Each path is a new rotation, seen through one point. The rows after it are directions, each followed by how far the rotation turns it, in degrees per step (0 if it stays put).
Each turn is a multiple of 5 degrees from 10 to 175, or 0.
Each row of a path follows its step; steps can be skipped.

step 0: [ 26  -1  -6 -10   0  -1   6 -10  20 -13 -29  19  27 -15  -9   8  -9  -4
 -22 -11   6   7  27  -1   4   4 -13   5]
step 1: [-14  29 -20   2  -3  18  23  10   8   2  15 -12   6  -1  26   6  14 -27
 -12  22   1  -8  -9  10  -6   7  -4  -8]
step 2: [ -6  -8  -6 -11   0 -18 -10 -14   9  -8   1   7  -9 -14   3  -2  15   7
  36  13  12  25 -11  22  -2 -22  23   2]
step 3: [ -3  13  35  11  12 -22 -29 -23   1  13  -9  -9  -6 -12   6   5  -7 -10
  -2   3  -6  -9  24 -14   1  20  -7  -8]
step 4: [ -8  -3 -22  -6 -41  22  -7   1 -19  18 -19 -15  12   8  -5   0   5   6
 -12   7   3  13  20 -11 -14  -3  -6  11]
step 5: [ 30 -13 -20 -11  21  17   5   4  32 -25  -3  -2  11 -10  -5 -11  16 -10
  -4  13 -11   6   9  -8  12  -4   4 -14]
step 6: [-31  32  17  -9   7  -9   4   8  13  -4  -7   9  13   3  22 -15   1  -6
  -9  27   5 -11 -17  13   3   2  12  18]
step 7: [  8   4 -12 -14 -22 -33 -17 -12   4   9   5   0 -12 -29   3  21 -14  10
   0   1  16  13  -7   0 -17 -18  -3 -13]
step 8: [-13   2  11  21   9  17  -1  -7  11   9 -10 -25  -7 -15  -4  19  22  -5
  -6 -16  -8   4  36   3 -10  17  13 -10]
[  6   2  -7   7  13  -2  -3  -6   0  -7   8   1  -4  -7   6  -2  -6  -3
  -5  -1   1   3  -1 -15   1   9  -3 -14]
155
[-14   2  -3   5  -2   7   0  -9  -1 -13  -3   7   0   3  -3  -8   1  11
  -2  -4  12   6   0   0 -10   4   3   5]
160
[ -1  -7   1  -1  11   6   1  -8  13   5 -10  -4   8  -1   2   4  -2  13
   8  -9  -6   3  -5   4   6   3   6  -7]
130
[ -1  13 -11   2 -10   1   0   4  -7   2  -1   1   2  -3  -4  -3 -13   0
   8  -1  -5   5  -2  -3  10   1  17  -2]
145
[  4   6  11  18   2   0   8  -2   5  -4  -6  -5   4  -9 -13  -3  -2  -5
   3   4   3 -10   2   1   2   1   0   2]
140

step 0: [-19 -28  22   2 -22  -1  25  22  28 -27  -5   4 -12  12  11   2  19  11
   2  13   5 -32 -13  12  -9  10 -20 -20]
step 1: [-18  -2  18 -12  -2 -10   7   4 -22  -5  14  42  -1   3 -17 -23 -30  -7
  20  -2  42   1 -20   7 -13 -12  -4 -10]
step 2: [  1  -3  13  16 -17  24  30 -13   5 -19  10 -10  -3  11   5 -27 -25 -25
  -1  20  -7  20   0 -14   4   0 -40  21]
step 3: [  8 -24   6   0  -2  -1  11  -2 -11   5   9  30  -9  10   9  -1  -1  -7
  10  15 -35 -24 -12  -8  38 -30  -8 -32]
step 4: [-14   1  17  10 -10 -36  19   1  -9  -7   1 -22   0  17   3 -19 -30  23
 -15  27   2   8 -31   0   1   3  21 -22]
step 5: [-14  -9  28   8  21  -8 -27 -20  13 -19  10   7  -3   7 -44   8 -14  -8
   1  25   1  10 -12  12  22   4 -26   7]
step 6: [-23  11   8  -1  -4   7  27 -20 -37  14 -29  -2 -31  21 -14   5 -17   1
 -11  -1 -16  -6  22  12  19  -2 -19  -6]
step 7: [-21 -15   9  -3 -21 -12  -1   3   8 -30  27 -26  -4  41  -6   6   8   7
  12 -11  -8 -20  16  -4  -1   1  -9 -39]
step 8: [-13   9   7  -5  -6 -13  18   7  -2 -16   4  14 -25   7 -17   0  10  12
   6  -8  24  12 -42  43  -7 -24 -17  -6]
[  3  -3   4  -4  -4   5   0  14 -17   6  -9  -3  -4   9   0  -1   0  -4
  -1   3   0  15  -1   7  -2  -3   9   3]
155
[ -6  -3  -2   4 -14   0  -5   0 -10   4  -2   0  12   4  -4  -4   2  14
   3   0  10  -9   2 -11   4  -3   4   1]
120
[  1  -5   3   6   8   8   5  -2  -3   2   3   6   6  -3  15 -15   0  -5
  12   9  -1  -4  -9  -3  -5   0   2   4]
40
[  9  -7   6   4  -4   5  -1  -8   3  -1  -8 -17   0   1   6   1  -4   1
  -8   4   7   1   1  -6 -14   1  -7  -7]
155
[ -4  -5   4 -10   1  -7   3   0   0   5   5   5  -4   2   5  -2 -10  -2
  -1  -5   1  -4  10  -5  -6  11  15 -13]
120
[  7   5   6   2   3 -13  -8   6   2  -9   2   5  -3  -1   7  -6   4   8
  -7  10  14  -3   2  12  -1  -2   2   1]
95
